Each row has a name. Each piece below is followed by the name of the row it came from, unless a question asks for something else. Each question is about the rows just above it.

lal: [136 146 124 119 155 121 111 160 112 169 173 115 156]
visir: [140 162 172  84 134  98  93 118 133 137 151 107 195]
Zib: [ 54 229 196 123  84 143 132 119 157 122 129 141  98]
Nelo: [169 155 112 173 124 136 111 146 115 121 161 156 119]
Liga: [ 93 172 195 107  98 137 133 118 151 162 140 134  85]
mepal: [177 153 115 179 121 133 115 137 113 121 173 149 119]
[155 112 173 111 115 146 124 156 161 119 121 136 169] is which row reordered? | Nelo
Put [ 85  93  98 107 118 133 134 137 140 151 162 172 195] back in order: which row is it? | Liga

lal: [116 141 188  73 161 160 156 130 144 188 134 110 134 162 144]
Gela: [117 176 129 129 134 101 161 139 152  72 161  98  86 169 155]
Zib: [150 156 150 138 174 135 198 181 119 126 133 104 110 125 162]
fuf: [112 162 171 137 133  91 173 130 117 111 144  71  86 119 166]
sizun: [127 133 127 150 160 117 180 131 182 115 202  91  98 147 148]
Nelo: [174 133 162 198 119 135 150 181 126 156 139 104 125 110 150]
Mupet: [116 189  73 144 160 134 134 161 130 144 188 162 110 141 156]
mepal: [134 160 162 190 130  73 188 161 144 110 144 156 141 116 135]
saz: [110 156 141 161 144 135 189 144 162 130 188 134  73 116 160]
Liga: [160 127 144 152 119 102 149 143 131 131 149 117  73 170 168]
visir: [166 109 110 156 145  92 198 154 132 144 162 102  62 135 136]
Which row holds these entries in another order? [125 162 150 156 150 138 174 135 198 181 119 126 133 104 110] | Zib
[160 116  73 134 188 130 162 144 189 135 144 161 141 156 110] is which row reordered? | saz
Put [ 73 102 117 119 127 131 131 143 144 149 149 152 160 168 170] back in order: which row is it? | Liga
Put [ 73 110 116 130 134 134 141 144 144 156 160 161 162 188 189] back in order: which row is it? | Mupet
Which row holds these entries in another order? [171 119  86 162 117 111 130 144 173 133 112 137  91  71 166] | fuf
Which row holds these entries in another order? [116 161 134 130 141  73 162 135 160 189 144 144 156 110 188] | saz

mepal: [168 157 163 144 135 200 108 184 116 129 135 159  77 116]
lal: [116 135 185 108 157 168 135 163  77 200 159 144 116 129]
fuf: [218 132 177 186 175 210  91 206 232 148 144 201 180 121]
Put [ 91 121 132 144 148 175 177 180 186 201 206 210 218 232] back in order: which row is it? | fuf
Put [163 116 135 157  77 135 159 144 168 200 108 116 184 129] back in order: which row is it? | mepal
[129 116 144 159 200  77 163 135 168 157 108 185 135 116] is which row reordered? | lal
Put [129 144 200  77 168 135 116 116 159 135 157 163 108 184] back in order: which row is it? | mepal
Which row holds these entries in another order? [ 77 108 116 116 129 135 135 144 157 159 163 168 185 200] | lal
Which row holds these entries in another order? [159  77 116 168 157 163 144 135 200 108 184 116 129 135] | mepal
Put [116 168 157 163 144 135 200 108 184 116 129 135 159  77] back in order: which row is it? | mepal

mepal: [103  90 123 127 131 133 139 148 144 144 135 121 118 131  64 112 139 144]
fuf: [152 191 123 116 128 141 134  98 110 160 174 106 104 136 156 131  91 121]
Liga: [152 191 123 116 128 141 134  98 110 160 174 106 104 136 193 131  91 121]
Mupet: [141 174  98  91 110 131 134 136 190 104 152 123 128 116 160 121 106 193]
saz: [148 158 131 128 124 123 118 111 114 115 123 134 136 157 161 121 122 130]
Nelo: [144 131 112 144 103 135 139 131 139 123 121  64 133 118 148 128  90 144]
Put [ 91 174 191 141 134 131 104 121 110 136 160  98 116 128 193 106 123 152] back in order: which row is it? | Liga
Which row holds these entries in another order? [130 122 121 161 157 136 134 123 115 114 111 118 123 124 128 131 158 148] | saz
[136 193 131  91 121 152 191 123 116 128 141 134  98 110 160 174 106 104] is which row reordered? | Liga
Which row holds these entries in another order? [144 139 112  64 131 118 121 135 144 144 148 139 133 131 127 123  90 103] | mepal
Which row holds these entries in another order? [133 118 148 128  90 144 144 131 112 144 103 135 139 131 139 123 121  64] | Nelo

fuf: [122 108 146 122 154  93 126 130 125 153  95 142 144 143 131 148 120 124
 144 113  92  99 146]
Nelo: [145  95 131 143 144 146 148 153 120 130  93 124  92 122 122 125 113 146
 126 100 142 154 108]
saz: [131 122 143 153  95 126 142 125 108 122 130 100 120 154 146 146 144 124
  93  92 148 113 144]
Which row holds these entries in another order? [ 92  93  95 100 108 113 120 122 122 124 125 126 130 131 142 143 144 144
 146 146 148 153 154] | saz
Which row holds these entries in another order? [146  99  92 113 144 124 120 148 131 143 144 142  95 153 125 130 126  93
 154 122 146 108 122] | fuf
Which row holds these entries in another order? [154 108 145  95 131 143 144 146 148 153 120 130  93 124  92 122 122 125
 113 146 126 100 142] | Nelo
Put [144  95 122 124 120  92 143 122 148 100 153 142 130 145 131 125 113 146
 146 126 154  93 108] back in order: which row is it? | Nelo
Put [108 153  92 125 122 142 148 144 144 146 146 124 154 100 130 113 126 122
  95 143 131 120  93] back in order: which row is it? | saz

sizun: [148 166 214 158]
Liga: [149 158 167 214]
fuf: [170 136 126 109]
Tupad: [149 214 158 166]
mepal: [149 144 114 157]
Zib: [148 166 213 158]
Which row holds these entries in another order? [158 213 166 148] | Zib
Put [114 149 144 157] back in order: which row is it? | mepal
Put [166 214 158 148] back in order: which row is it? | sizun
[166 158 214 149] is which row reordered? | Tupad

fuf: [201 154 139 161  99 117  81 196 122 169 139 139 151 196 125]
Gela: [139 196 161 196 154  81 139 139 117 200 122  99 125 169 151]
Mupet: [161 126  99 200 139 139 122 151 196 169  81 167 139 154 117]
Which row holds these entries in another order? [125 196 151 139 139 169 122 196  81 117  99 161 139 154 201] | fuf
Put [126  99 200 139 139 122 151 196 169  81 167 139 154 117 161] back in order: which row is it? | Mupet
Put [151 169 125  99 122 200 117 139 139  81 154 196 161 196 139] back in order: which row is it? | Gela
Put [ 81  99 117 122 126 139 139 139 151 154 161 167 169 196 200] back in order: which row is it? | Mupet
Put [122  81 117 200 139 196 139 125 161 169 196 154 139  99 151] back in order: which row is it? | Gela
[139 161  99 117  81 196 122 169 139 139 151 196 125 201 154] is which row reordered? | fuf

saz: [148  90 130 159 132]
Zib: [147  93 130 156 132]
visir: [141 106 143 132 131]
Gela: [ 94 161 125 196 128]
lal: [130 106 132 141 143]
Liga: [150  87 130 164 132]
fuf: [148  98  90 130 164]
Nelo: [141 106 129 143 132]
mepal: [110 149 127 137 115]
Tupad: [148  90 130 165  98]
sizun: [153  78 131 175 130]
Mupet: [148 130  90 132 158]
Put [115 137 127 149 110] back in order: which row is it? | mepal
Which row holds these entries in another order? [106 129 132 141 143] | Nelo
Which row holds these entries in another order? [132 148  90 130 159] | saz
Which row holds these entries in another order? [165  98 148  90 130] | Tupad
[106 130 132 141 143] is which row reordered? | lal

Tupad: [170  73  71 130 217 137]
fuf: [ 56 222 160 149 151  42]
Zib: [ 71 137 216 130 170  73]
[130 137 170  73  71 216] is which row reordered? | Zib
[ 71  73 130 137 170 216] is which row reordered? | Zib
Put [137 217 130  71  73 170] back in order: which row is it? | Tupad
[149 151  42  56 222 160] is which row reordered? | fuf
Put [137 170  73  71 130 217] back in order: which row is it? | Tupad
[170 216 137  71  73 130] is which row reordered? | Zib

Liga: [200 128  34  86 165 111 109 113 158  72 173 166 138 140]
Nelo: [109 158 200 138 173 140 112  72 165  86 111 166 128  34]
Zib: [222 127 116 164 119  44 107  51 125  87 218 187 139 188]
fuf: [217 100 102 200 182  43 149 224 118 120 117 155 134 132]
Put [ 72 138  34 173 128 140 158  86 112 165 200 166 111 109] back in order: which row is it? | Nelo
Put [140 200 128  34  86 165 111 109 113 158  72 173 166 138] back in order: which row is it? | Liga
Which row holds these entries in another order? [182 217 117 132 120 118 224 155 149 200 134 102  43 100] | fuf
[128 165 109 200 158 112 166  86 173 140  72  34 138 111] is which row reordered? | Nelo
Which row holds these entries in another order? [158 140 173 111 166 109 128  86  72 138  34 200 113 165] | Liga

visir: [144 100 148 139  64]
Tupad: [104 110 148 105 187]
Gela: [134 173 125  95  74]
Zib: [165 149 177 173 109]
Mupet: [104 133 154 164  94]
fuf: [174 125  74 134  95]
Liga: [134  94 104 164 154]
mepal: [113 113 115  83 154]
Nelo: [ 88  95 104 116 131]
Which row holds these entries in another order? [ 94 104 133 154 164] | Mupet
Which row holds these entries in another order? [ 74  95 125 134 173] | Gela
Which row holds these entries in another order? [ 94 164 154 133 104] | Mupet

mepal: [146 194 129 168]
Gela: [168 194 129 147]
Liga: [165  54 125 112]
Zib: [146 167 129 194]
Which row holds these entries in another order? [129 146 168 194] | mepal
[ 54 125 112 165] is which row reordered? | Liga
[147 129 194 168] is which row reordered? | Gela
Which row holds these entries in another order? [167 129 146 194] | Zib
[168 146 194 129] is which row reordered? | mepal
[ 54 112 125 165] is which row reordered? | Liga

saz: [181 106 204  96 115 172 125]
Gela: [149 112 105 118 159 134 107]
lal: [125 115 204 172  96 106 180]
visir: [140 135 119 130 164 115 100]
Mupet: [131 117 136 130 135 119 129]
sizun: [107 146 150 125  87 124 152]
fuf: [150 113 146 128 111 130 107]
Nelo: [107 146 150 128 113 111 131]
[111 131 107 146 150 128 113] is which row reordered? | Nelo
[115  96 125 204 106 172 180] is which row reordered? | lal

Zib: [121  48  93 225 112]
Mupet: [123  91 141 135 124]
lal: [121 224  93 112  48]
fuf: [112  49  93 224 121]
[ 48  93 112 121 224] is which row reordered? | lal
Which row holds these entries in another order? [124 135 141  91 123] | Mupet
[224 112  93  48 121] is which row reordered? | lal
[ 91 123 124 135 141] is which row reordered? | Mupet
Which row holds these entries in another order? [123 124 141  91 135] | Mupet

Zib: [ 70 137 145 127 125 160 126 157 121]
Liga: [125 137 160 145 127 120 157  70 126]
Tupad: [125 137 160 145 127 120 157  52 158]
[121  70 137 145 127 125 160 126 157] is which row reordered? | Zib
Put [158 157 127  52 137 145 125 160 120] back in order: which row is it? | Tupad
Put [127  70 160 157 145 137 125 120 126] back in order: which row is it? | Liga

Nelo: [135 180 131 121 106 162  94 186  92  70 144 130 187 179 105 171 108 104
 124 132  78]
lal: [134 116 115 130 128  93 139 102 147 149 128 137 141 108 152 163 129 121
 128 142 163]
Zib: [109 127 113 169 118 119  77 120 162 111 136 101  78 163 144 116 118 127
 149 157  95]
Tupad: [142 144 127 129 121 160 124 149 106  97 121 138 110 146 127  99 112 135
 117 111 109]
Liga: [203 165 125  85 116 134 192 138  81 112  90 199 168 100 192 144 129 115
  67  97 193]
visir: [187 144 106  92 108 131 180 135 104 121  78 186 171 132 179 130 105 124
  70  94 163]
sizun: [115 133 123 141 119 139 135 128 119 143 107 128 145 106 121 136 105 151
 116 113 120]
Mupet: [127 126 121 149 111  99 160 144 124 110 106 146 138 135  97 129 121 109
 142 117 112]
Put [193  97  67 115 129 144 192 100 168 199  90 112  81 138 192 134 116  85
 125 165 203] back in order: which row is it? | Liga
[ 70  78  92  94 104 105 106 108 121 124 130 131 132 135 144 163 171 179
 180 186 187] is which row reordered? | visir
Put [149 111  99 160 144 124 110 106 146 138 135  97 129 121 109 142 117 112
 127 126 121] back in order: which row is it? | Mupet
Put [109 111 117 135 112  99 127 146 110 138 121  97 106 149 124 160 121 129
 127 144 142] back in order: which row is it? | Tupad

sizun: [153 173 136 208]
Tupad: [173 215 160 125]
Mupet: [173 207 153 136]
saz: [154 195 163 145]
[153 173 208 136] is which row reordered? | sizun
[136 173 207 153] is which row reordered? | Mupet
[145 154 195 163] is which row reordered? | saz

Mupet: [129 114 161 128 208  74]
Gela: [208 129 114 129  74 162]
Tupad: [129 129 161  74 114 208]
Which row holds these entries in another order? [162 208 129 114 129  74] | Gela
Put [ 74 114 129 129 161 208] back in order: which row is it? | Tupad
Which row holds these entries in another order? [114 208 129 129 161  74] | Tupad

